In the data rows, the value 128 means zero.
Here are some numbered points:
[149 127 136 106 125 192 110 158  88  86 114 169 137 143  93] 0
[152 133 124 148 174 151 111 102  38  84  12 112 128  71 165] 1
[ 61 124 139 109 101  79 138 126 233 172 196 105  99 134 125] 2
[116 115 149 107 151  89 180 119 208 175 164  86 143 207  91] 3
[124 100 123 173 166 171  95 169  41 118 145 132 144  86 117] 4
[105 107 146 150 135 123  86 127 100 124 145  93 148  85 144] 5
[146 131 129  85 115 183 123 145 106 125 130 178 137 196  80] 6
[132  95 174 209 192 199 146 167  95 102 126  85 132  45 135] 7
[ 70 146 161 119 126 126 119 127 156 147 156 112 117 108 140] 8
[135 128 111 122  84  62 127  77 182 120 148  91 104 105 175] 9
[125 103 118 152 143 180 129 183  97 115 115  98 125  85 113] 10
[ 84 131 118 186 225  84 105 168  30 163 135 100 173 147 132] 11
[ 61 203 135  70  62  80 148  94 230 153 182 147  70 108 131] 12
[150 106 119 145 144  98 108 164  63  90 138 140 176 122 113] 13
[153 132 119 106 115 177  95 152  77  95 105 166 140 158 105] 14
[ 85 148 142 170 220 156  85 152  72 106  45  94 108  34 184] 15
New points follow, each followed by the number of its nearest point above by angle.
[107 137 172 181 152 118 158 165 109 101 150 147 126  49 123] 7
[147 112 131 143 136 165 153 131 101 124  78 133 120 117 124] 1
[155 127 119 122 150 184 104 129  50  97  69 154 133 110 119] 1
[134 104 105 170 150 121 114 133  79 171 148 103 158 139 148] 11
[170  69 153 160  82 132 198 131 185 192 188 132 147 180 104] 3
[164 135 124 102 142 139 138 105 131 161  82 154 152 233 101] 6
[ 77 192 129  99 128 101 108  95 155 121 145 145  98 110 138] 12
[173 108 165 165 105  76 225 113 187 170 177 126 157 182 110] 3
[159  94 111 121  83 154 155 106 178 160 157 144 125 159 117] 3
[165 107 143 143 156 188 106 129  82  91  50 124 147  84 170] 1
[146 125 125 102  94 105 141 118 136 121 110 153 139 169 113] 6
[ 77 156 132 130 153 122 115 138 113 106  92 107  86  50 154] 15
[121  97 186 154 119 153 157 183 137 160 180 145 149 107 111] 7
[115 101 117 168 145  72  96 149  83 159 168 105 163 128 148] 11
[109 126  98 113 133 151  98 164 121 113 123 130 112 110 117] 10
[163  84 133 188 188 170 115 143  31 127  93 109 178 101 143] 4
[164 143  84 107 102 127 123  61 161 120 131 110 104 120 150] 9
[ 89 154 149 143 204 174  95 154  94 155  66 111 139 121 144] 15
[168 131 114 157 165 175 120 173  33  56  74 158 134 106 103] 0
